(in the rows, 128 means zero)
The rows below come in pairs that one turn or mirror swaps. Which row does each named row swap with?
Q554: [141 117 121 122 121 135 139 110 130 160 131 139 118 103 162 125 136]
Q324: [160 115 131 140  98 110 150 130 151 167 144 145 150 124 161 109 117]
Q34: [144 120 133 123 115 116 142 107 125 160 146 142 127 102 118 137 137]
Q35: [114  99 131 112 103 120 154 114 108 155 128 149 148 118 157 112 125]
Q577: [126 143 117 128 114 112 165 127 144 154 136 145 164 142 131 139 133]
Q460: [124 116 121 140 133 124 143 130 140 145 130 133 132 136 160 119 139]
Q975: [136 121 120 121 114  98 164  92 135 137 127 123 137 105 144 114 136]
Q279: [143 136 118 118 117  98 163 120 117 158 162 142 134 103 152 112 142]
Q263: [152 141 121 126 106 100 145 113 127 157 154 137 152 147 162 132 115]
Q974: [118 126 151 112  86 111 169 118 129 158 143 129 143 113 135 122 136]
Q268: [142 125 120 125 123 131 128 104 132 158 129 138 128 107 154 120 142]
Q452: [139 134 122 140 110 131 165 107 131 169 145 130 151 116 141 159 114]
Q698: [140 123 121 130 121 131 128 107 131 157 136 138 118 105 156 126 134]
Q456: [142 101 124 134 126  98 170 117 113 168 151 152 153 110 145 115 111]
Q191: [158 118 130 141  97 112 159 132 149 172 150 138 144 116 166 109 129]
Q12: [122 139 123 135  86 101 152 123 122 154 124 126 142 119 159 136 106]
Q378: [153 131 120 131 106 107 159 128 145 176 157 135 141 102 168 111 131]
Q377: [132 140 128 141 108 124 156 108 124 173 148 128 150 113 131 154 117]
Q386: [115 132 122 118 125  98 153 108 112 147 131 139 138 111 138 117 108]
Q383: [143  99 117 130 124  99 167 110 112 168 149 155 152 124 150 125 111]
Q743: [146 113 113 121 123  96 156 102 122 171 153 148 149 130 156 133 105]
Q812: [154 111 122 137 111 116 170 120 126 153 139 147 167 150 159 130 123]
Q534: [116 123 141 114 129 112 147 132 127 156 139 133 125 127 151 112 142]
Q829: [119 103 134 112  93 113 169 118 131 175 147 138 147 122 125 122 124]
Q271: [142 104 135 125 102 113 172 140 120 162 152 147 127 112 152 112 142]
Q524: [134 120 136 128  84 126 174 114 148 155 137 132 171 123 144 120 132]
Q867: [144 141 129 150 119 128 131 120 122 161 130 130 161 119 154 136 127]
Q695: [115 120 114 120 121 127 142 113 122 164 127 144 167 119 156 103 130]
Q938: [137 151 129 131  99 109 151 119 157 146 132 125 146 119 145 113 120]
Q87: [155 120 116 142 112 126 174 113 126 157 141 142 161 139 156 146 121]
Q422: [122 120 120 143 115 111 176 135 135 159 143 140 135 129 125 146 121]
Q650: [131 113 122 142 133 123 148 131 143 146 125 134 129 133 160 115 138]
Q267: [122 120 139 116  91 121 157 113 146 174 153 127 153 124 125 121 124]
Q137: [135 129 127 120 113  97 168  99 131 137 129 125 150 104 149 108 141]
Q922: [117 124 119 141 115 114 172 133 138 156 149 139 135 127 123 145 129]
Q264: [124 127 122 118 107 118 151 108 123 143 114 147 170 134 160 116 134]
Q566: [127 115 119 127 111 129 151 120 134 164 123 136 172 129 166 102 135]
Q919: [136 139 120 147 115 126 157 105 130 165 149 130 149 110 136 155 118]
Q890: [146 106 131 124 107 126 162 130 120 162 147 143 114 109 162 120 139]
Q370: [123 136 129 124  82  96 149 122 121 152 126 135 144 126 154 131 107]

Q938 swaps with Q386
Q890 swaps with Q87
Q922 swaps with Q460
Q12 swaps with Q975

